Turns, then the turns between two rows, first turn first; the first pair answered:
E (before |-> after):
6; 2; 17; 49; -19; -13; 28; -27; 17; 16; -12; -25; 25; 16; 44; 23; 40; -33; -18; -9; 65; -25 |-> -15; -42; 19; 14; -68; 48; 12; 4; 22; 2; -11; 6; 17; -32; -10; 29; -1; -20; -26; 60; 7; -11
-49; -5; -1; -1; -32; -55; 7; -39; -28; 29; 28; -16; 15; 13; 22; 29; 88; -14; 3; 4; -2; -3 |-> -48; -41; 1; -21; -54; -24; 10; -8; -24; 35; 35; 20; 14; -17; -31; 43; 54; 5; -7; 37; -38; 6
39; -52; 20; 48; -54; 14; 24; 34; -18; -10; 6; -11; 17; -2; -7; 21; 16; 6; -12; 10; -12; 38 |-> 39; -27; 17; 62; -37; -10; 24; 13; -18; -11; 1; -32; 16; 18; 31; 9; 42; -12; -2; -13; 14; 31
-26; 9; 14; -7; -7; -8; -42; -58; 29; 27; -15; -4; 27; 19; -15; -14; -8; -14; -2; 11; -13; -19 |-> -11; -5; 13; -8; -1; -8; -32; -40; 30; 44; -8; 16; 35; 14; -43; -1; -24; 4; -11; 2; -19; -15
F (before |-> after):
21; -42; 1; 26; -30; -22; 36; 30; 5; 21; -2; -3; 47; -5; -14; 24; 9; 15; -31; -22; 29; 39 |-> 5; -19; 36; 8; -10; -45; 21; 27; 11; 34; 1; 19; 55; -7; -11; 42; 19; -3; -22; -41; 17; 18
5; 15; -41; 13; 63; -8; 65; 30; 3; 48; 40; 7; 13; 36; -13; -4; -3; 49; 15; -18; 47; 12 |-> 7; 0; -38; 9; 49; -2; 68; 41; 7; 49; 39; 18; 18; 26; -34; 8; -11; 56; 7; -8; 37; 20
7; 18; -22; 4; 18; 17; -27; -53; -6; -48; -7; -21; -29; 10; 61; -39; 33; -1; 9; -47; 15; -5 |-> 26; -49; -50; 11; -33; 54; -10; -23; -3; -53; -7; -18; -23; -11; 13; -30; 4; 34; -19; -6; 9; 33
-6; -24; 28; 27; 15; -25; -11; 0; 25; 27; 1; -1; 19; 13; 0; 30; 14; -2; -31; -25; 12; -11 |-> -1; -14; 14; 35; 20; -23; -9; -13; 20; 21; -3; -16; 11; 24; 20; 14; 20; -1; -25; -32; 27; -10
Z (before |-> after):
-12; -45; -8; 25; -2; 16; 26; 17; -24; -8; -31; -18; -2; 18; 21; -8; -1; 6; -31; -20; 22; 4 |-> -11; -38; 5; 3; 19; 24; 23; 37; -26; 9; -20; 25; -8; 7; -10; 1; -26; 19; -21; -20; -9; -7
14; -14; 68; -1; -10; -76; 9; 15; 30; 30; 12; 26; 55; -4; -26; 69; 32; -23; -20; -40; 21; -12 |-> 13; -10; 67; 4; -12; -83; 9; 8; 30; 28; 9; 15; 56; 1; -13; 63; 37; -29; -19; -44; 29; -12
17; -14; -19; 15; -25; 4; 15; 13; -10; -8; -5; -2; 0; 20; -17; 0; -25; 16; -15; 22; 27; 17 |-> 21; 16; -9; 3; 18; -1; 14; 16; -16; 10; 2; 25; -11; 21; -22; -6; -39; 21; 6; -1; 10; -5
D (before |-> after):
-1; 8; 10; 9; 19; -17; -6; -18; 4; 3; -2; -6; 18; 24; 29; 5; 29; -7; -7; -26; 24; 0 |-> 8; 3; 0; 15; 17; -14; 1; -15; 1; 3; -3; -12; 17; 26; 26; -2; 27; -1; -8; -26; 30; 6
-5; -25; 21; -16; -36; -38; 12; 11; -3; 43; 29; 56; -15; 40; -46; 5; -21; 32; 8; -12; 24; 1 |-> -4; -40; -19; 1; -67; -3; 17; -1; -10; 16; 18; 19; -30; 43; -26; -27; -23; 39; 9; 19; 39; 24
17; -25; 17; -1; 18; -22; 5; 33; 8; 32; 18; 39; 18; 0; -63; 30; -11; 37; -12; -6; -18; 3 |-> 21; -47; -37; 24; -24; 23; 11; 19; -3; -5; 4; -10; -5; 3; -40; -14; -14; 51; -13; 34; 6; 33
16; 37; 2; 1; 56; -3; -1; 14; -16; 32; 2; 34; -14; 15; -3; 0; 6; -5; 3; -50; 11; -3 |-> 25; 20; -43; 23; 28; 26; 8; 6; -25; 9; -8; -1; -30; 21; 11; -31; 1; 12; 1; -26; 32; 21
Now pairs of rows:
Each pair is two turns apart.
-30; -27; -15; 15; -52; 13; -2; -27; 3; -42; 8; -50; 9; 17; 15; 1; 15; -21; -30; 34; 3; 19 |-> -40; 19; 16; 5; -9; -28; -14; -44; 3; -28; 11; -40; 13; 31; 40; 9; 34; -46; -12; -9; 5; -12	D, F
46; -6; -49; 27; 14; 60; 60; -6; -30; -29; 43; -34; -33; 14; 29; -63; -59; 22; 21; 40; -44; 29 |-> 6; -31; 8; -19; -18; 63; 32; 20; -10; -25; 48; 11; -15; -31; -19; -11; -65; 1; 5; 76; -99; 23	F, D
19; -11; 19; 44; -53; -25; 44; -53; -6; 39; 8; -30; 44; 21; 38; 8; 2; 0; -2; 26; 13; 1 |-> 28; -29; 3; 24; -57; 20; 45; -25; -13; 43; 15; 2; 28; -3; -7; -2; -43; 33; 5; 54; -25; 6	Z, D
46; -61; -16; -2; 13; 61; 21; 46; -14; 12; 18; 13; 15; -29; -46; 24; -49; 60; -16; -4; -56; 5 |-> -5; -49; -18; -19; -29; 96; -17; 13; -14; -34; -3; -26; -8; -44; -3; -6; -31; 21; -1; 58; -67; 5	E, E
-56; -36; -49; -1; -41; 32; -24; -10; -1; -36; -28; -54; -3; -16; 58; -32; 19; -42; 3; 56; -5; -4 |-> -13; -81; -78; 13; -47; 50; 11; 28; -4; -17; -18; -32; 3; -21; 4; -25; -21; 12; -18; 53; -5; 20	E, D
-22; -9; 21; -16; -38; 8; -9; -8; 14; 13; -6; -7; 15; -13; -8; 44; 24; -33; -28; 37; 18; 7 |-> -9; 55; 1; -12; 32; 5; -11; -31; -4; 24; -1; -5; -15; 14; 29; -7; 17; -32; 15; -6; 27; -22	Z, F
-28; -32; 45; 0; -29; -20; 4; 14; 28; 4; -12; 4; 32; -27; -25; 47; 17; -18; -27; 15; -11; -7 |-> -8; 40; 0; 22; 38; -25; 12; -27; 3; 1; -16; -26; -6; 19; 43; -21; 26; -13; 17; -32; 29; -28	Z, F
16; -4; 14; -9; 4; 32; 14; 29; -3; -9; 4; -8; -26; -23; -14; -17; 5; 28; 5; 18; -35; -7 |-> 3; 9; 14; -8; -3; 32; 3; 10; -4; -21; -1; -26; -31; -19; 12; -28; 19; 13; 12; 22; -28; -11	E, E
-21; 19; -5; 10; -8; 15; 0; -44; -35; -34; -16; 8; -41; -14; 11; -68; -12; 13; 8; 5; 9; 16 |-> 22; 6; -2; 31; 21; -24; 35; -21; -32; 4; -2; 30; -13; 5; -16; -35; -16; 38; -13; -47; 30; 20	F, E
-30; -16; 37; -23; -8; 2; -19; 18; 19; -9; -12; 15; -8; -24; -23; 25; -11; -24; -2; 23; -35; -17 |-> -14; -3; 34; -24; 22; -1; -9; 26; 13; 7; -1; 33; -11; -17; -33; 22; -23; -12; 4; -1; -38; -24	F, E
-17; 45; 41; 36; 39; -42; 10; -34; 35; -15; 9; -29; 22; 30; 69; -23; 43; -28; 7; -29; 62; -39 |-> -50; -13; 95; -6; -19; -35; -10; 9; 59; -10; 16; 19; 52; -23; -3; 46; 26; -37; -26; 23; 1; -30	Z, F
17; -19; 5; -4; -20; 10; -1; 20; -26; 9; 21; 15; 10; -20; -40; -4; -14; 26; 12; -10; -1; -32 |-> 26; -5; -9; 18; -7; -6; 8; -1; -31; 3; 15; -15; 10; 6; -6; -21; 6; 22; 18; -33; 32; -30	D, E
-15; 1; 7; -34; -1; 11; -23; 7; -15; 8; -5; 34; -1; -1; -23; 5; -13; 0; 8; -10; -14; -9 |-> -4; -15; -24; -18; -16; 32; -13; 4; -24; -6; -10; 11; -11; 2; -16; -19; -17; 15; 5; 4; 1; 8	D, D
-3; 33; 17; -7; 53; -23; -1; 0; -5; 24; 17; 33; -2; 8; -8; 0; -11; 11; 18; -46; -9; -23 |-> -7; -47; -1; 27; -44; -15; 9; -2; 5; -11; 1; -29; 26; -1; -3; 19; 15; 5; -30; 6; 26; 30	Z, F
-62; -35; 50; -20; -80; -10; -19; -1; 21; -33; -8; -19; 34; -25; -9; 52; 32; -52; -26; 51; -14; 4 |-> 52; -11; -5; 8; 46; -14; 53; 47; -8; 47; 28; 52; 15; 12; -64; 23; -41; 50; -5; -56; -6; -5	Z, D
-2; -29; -13; 19; -31; -23; 23; -1; 13; 16; 14; -18; 45; -3; -24; -3; 9; 20; -24; -16; -1; 5 |-> -14; 7; 6; 10; -4; -44; 12; -15; 14; 20; 15; -16; 43; 6; -1; -4; 26; 2; -9; -37; 1; -18	F, F
10; -7; 19; 5; 9; -37; 1; 24; 8; 14; 0; 28; 36; -17; -34; 56; -3; 13; -21; -17; 0; -3 |-> 36; 10; -35; 39; 23; -25; 15; -4; -8; 0; -9; -20; 12; 17; 13; 3; 4; 25; -8; -29; 45; 8	F, D
56; 4; -9; 34; 24; -7; 41; -5; 6; 20; 2; -10; 18; 18; -6; 13; 6; 60; -17; -44; 25; 3 |-> 44; 3; 22; 16; 28; -19; 35; 7; 13; 30; 6; 15; 28; 4; -26; 37; 6; 52; -19; -46; 5; -6	F, F
-21; 11; 23; -6; -4; -25; -10; -7; 0; 9; 5; 9; 8; 3; 9; 11; 17; -12; 3; -12; -1; -11 |-> -3; -16; -19; 17; -29; 4; 6; -5; -7; -5; -1; -17; 2; 7; 8; -11; 5; 14; -6; 8; 19; 17	F, F
46; -6; -4; 40; 25; -25; 14; -9; -6; 30; -41; -32; -5; 19; -13; 1; 25; 29; -22; -78; 73; 11 |-> 19; -60; -17; 4; -44; 53; -6; 17; -3; 1; -45; -14; -21; -37; -68; 0; -16; 42; -35; 16; 14; 34	D, E
24; 2; 28; -15; 47; -32; 19; 10; 9; 41; 7; 37; 13; -3; -27; 20; -11; 14; -1; -27; 4; -5 |-> -20; -36; 11; -15; -44; 14; -10; -11; 13; -18; -17; -17; 6; -26; -2; 2; 7; -13; -15; 60; 6; 25	Z, E
15; 2; -4; 2; 20; -17; 7; 16; -5; 19; 18; 30; 2; 1; -23; -2; -21; 18; 4; -18; -2; 2 |-> 18; -23; -22; 22; -13; -18; 15; 7; -5; 3; 7; -6; 11; 7; -10; -1; -4; 15; -13; -3; 24; 21	Z, F
26; -39; -35; 19; -30; 15; 8; 31; -7; 3; -34; 13; -3; -5; -5; -9; -26; 41; -9; 19; -18; 15 |-> -17; 27; 3; -17; 13; 6; -30; 6; -4; 5; -34; 33; -23; -7; 24; -19; -13; 0; 32; 13; -47; -28	D, Z
-16; 19; -10; 60; -8; 10; 37; -23; -15; -6; -14; -10; 3; 18; 48; -6; 22; 4; 12; 12; 32; -3 |-> -44; -4; 20; 21; -36; 36; 13; 4; -7; -5; -10; 32; 4; -23; -3; 21; -5; 2; 5; 55; -23; -2	E, D
-8; -39; 23; 2; -21; -39; 20; 8; 5; 1; 8; -27; 41; -12; -1; 38; 9; -22; -42; -7; -8; 27 |-> -13; -13; 40; -27; 12; -31; 9; 22; 3; 17; 16; 17; 25; -24; -23; 37; -16; -18; -20; -15; -46; 1	E, Z
29; -6; 7; 16; 16; -8; 19; 19; 12; 22; 16; 22; 17; 1; -25; 14; -1; 16; -7; -34; 8; -7 |-> 9; -31; 3; 5; -23; 18; 7; 24; 16; 6; 10; 19; 12; -18; -36; 16; -8; 10; -19; 10; -8; 4	D, F
11; -26; -22; 47; -21; 20; 18; -4; -11; -25; 2; -22; -16; 11; 9; -9; 13; 27; 4; 23; 39; 34 |-> -7; -8; -8; 10; -9; 49; -2; 6; -12; -21; 8; 20; -39; -13; -15; -17; -17; 29; 26; 47; -14; 17	Z, D
-20; -64; 11; 4; -31; -15; 17; 19; 15; -3; 2; -13; 41; -3; -24; 41; 18; -5; -43; 27; 20; 14 |-> 29; -34; -45; 20; 33; 14; 43; 26; -12; 13; 14; 1; 0; 20; -27; -17; -28; 48; -10; -7; 28; 10	Z, D
34; -15; -37; 28; 10; -33; 26; 8; 4; -3; 6; 2; 0; 5; -10; -4; 14; 27; -18; -53; 27; 21 |-> -17; -3; -25; 11; -27; -16; -10; -27; 7; -44; -13; -32; -13; -7; 34; -22; 42; -19; -6; -5; 20; 15	F, E
-2; 12; -3; -8; 10; 31; -12; -1; 26; 10; 18; 4; -17; -9; -12; -9; -12; -17; 7; -13; -11; -28 |-> -4; -14; -11; -1; -20; 37; -10; 5; 31; 0; 15; -7; -7; -14; -17; -5; -10; -16; -7; 7; -8; -13	Z, Z
28; 3; 37; -34; 12; 21; 46; -16; 40; 52; 5; 31; 5; 4; -6; 16; 4; 21; 29; -15; 19; 14 |-> 8; -1; 12; -25; -28; 50; 31; -42; 36; 11; -11; -15; -10; 2; 30; -18; 18; 4; 33; 29; 32; 27	E, F
-5; 18; 14; -22; 30; -14; -11; 4; 9; 13; 10; 28; 4; 2; -4; 5; 3; -7; 8; -16; -9; -15 |-> 3; -2; -31; -1; -1; 21; -6; -7; 1; -16; -2; -12; -15; 4; 16; -31; -1; 7; 7; 17; 11; 9	D, D
22; 43; -76; -4; 59; 36; 11; -22; -31; -8; 2; -3; -60; 28; 13; -72; -22; 41; 26; -27; 11; -26 |-> -81; 25; 11; -52; -27; 19; -55; -41; 5; -52; -17; -17; -30; -20; 28; -14; 32; -52; 5; 50; -28; -36	Z, D
27; -19; -18; 37; -13; -64; 33; 5; -13; 29; -14; -64; 54; 7; 31; 20; 31; 9; -15; -39; 40; -5 |-> 7; 8; 36; -12; 24; -72; 11; 27; -5; 58; -1; 8; 52; -17; -11; 50; 8; -1; 1; -50; -19; -39	Z, F
0; 4; 23; -18; 24; -7; -6; 0; 2; 18; 9; 53; 11; -10; -19; 28; -10; -1; -6; -30; -17; -17 |-> -9; -15; -32; 2; -24; 46; -8; -23; -8; -31; -8; -4; -17; -9; 17; -22; -7; 5; -3; 26; 3; 13	D, D
-30; 33; 40; -23; 16; 5; -51; -9; 9; 29; -3; 36; -4; -19; -23; 8; -8; -19; 5; 40; -47; -32 |-> 4; 20; 10; -14; 30; 26; -31; 10; 0; 40; 5; 50; -12; -16; -49; -5; -37; 19; 5; 31; -47; -21	F, E
-7; 12; -34; 27; 25; 11; 45; 29; 0; -38; 3; -50; -25; 18; 52; -34; -22; 62; -10; -6; 38; 59 |-> -13; 26; -21; -8; 52; 36; 34; 48; -3; -20; 15; 4; -42; -1; 12; -35; -61; 73; 10; -1; -11; 39	E, Z
-16; 7; 44; -25; 1; -14; 20; 36; 36; 35; 26; 59; 9; -31; -29; 40; -21; -20; -9; -8; -66; -9 |-> -49; 14; 42; -35; -26; 11; -5; 15; 35; 4; 12; 35; -6; -42; -5; 24; -9; -45; 0; 32; -74; -8	E, E
-33; 17; 44; -56; 11; 10; -25; -7; -15; 2; -11; 59; -9; -25; -40; -46; -43; -17; 13; 50; -10; -62 |-> 27; -20; -28; -8; 6; 37; 22; 5; -29; 3; -10; 33; -19; -3; -50; -79; -67; 43; 0; 43; 28; -25	D, D
-24; 6; 10; -18; -35; 4; -33; -9; 11; -35; -7; -19; 1; 21; 36; 22; 30; -25; -1; 15; -22; -18 |-> 32; -41; -28; 7; -35; 22; 8; 28; 3; -13; 6; -1; 5; 23; -17; 24; -10; 34; -22; 2; -13; 12	E, D
28; 6; -43; 3; 9; -26; 18; 11; -5; -12; -18; 10; 0; 3; 1; -13; 17; 14; -5; -41; 12; -7 |-> 17; -16; -18; -10; -13; -28; 13; 27; 7; -9; -16; 28; 16; -18; -26; 18; 12; 8; -22; -22; -8; -2	Z, F
15; -64; -32; 16; -40; 30; 8; 30; -9; -15; -8; 4; -1; -12; -23; 8; -34; 41; -28; 33; -1; 24 |-> -17; -2; -15; 24; -21; -12; -16; -30; -8; -37; -24; -49; -3; 19; 68; -14; 28; -20; -1; 9; 39; 0	E, D
11; -5; 8; 2; 67; -67; 1; 13; 15; 50; -12; 31; 43; 62; -12; 43; 33; -43; 25; -47; -1; 15 |-> -35; -42; -46; -15; -28; 47; -30; 0; 8; -27; -35; -14; -5; 16; -7; -21; 6; -45; 29; 86; -35; 50	F, E
-51; -2; 36; -35; 4; 2; -66; 19; -17; -20; -21; 25; -14; -61; 8; 26; -12; -26; 33; 48; -56; -3 |-> 9; 20; 4; 38; 52; -70; -17; -7; -27; -1; -23; -31; 10; 9; 66; 17; 34; -14; 23; -50; 42; 1	D, Z
-2; -19; 0; -17; -18; -3; 3; -7; 19; 15; 14; 1; 16; -11; -13; 8; -5; 34; -13; 8; -21; -4 |-> -5; 18; -4; -11; 7; -18; -4; -31; 14; 13; 11; -16; 9; 9; 25; -13; 12; 20; 5; -13; -5; -19	F, F
34; -5; 4; -28; 17; 3; 34; 35; -11; 4; -15; -15; 10; 13; -41; -6; -23; 10; -40; -3; -23; 9 |-> 32; -13; -6; -11; -4; -4; 35; 18; -7; -11; -24; -46; 15; 21; -15; -12; -1; 0; -49; 2; 5; 20	Z, Z
59; -23; -27; 42; 21; -16; 44; 23; -9; 39; 9; 6; 23; 36; -16; 4; 0; 52; -16; -59; 26; 6 |-> 40; -58; -27; 13; -20; 36; 29; 46; -7; 23; 11; 27; 13; -2; -55; 7; -28; 60; -24; 3; -19; 19	E, E
14; -25; -29; 14; 46; -19; 18; 13; 1; 0; 28; 23; 23; 25; -11; -1; 0; 27; 16; -52; 1; 11 |-> -4; -40; -48; -2; 13; 35; 5; 15; -5; -24; 24; 20; 0; 4; -22; -24; -21; 32; 23; 4; -27; 22	D, Z
-5; -12; 19; 5; 0; -67; 1; 11; 5; 27; 10; -14; 17; 19; 6; 26; 21; -6; -6; 3; 16; -7 |-> -6; 2; 17; 0; 12; -66; -3; 4; 2; 28; 11; -13; 12; 19; 15; 16; 26; -10; 2; -2; 14; -15	Z, F
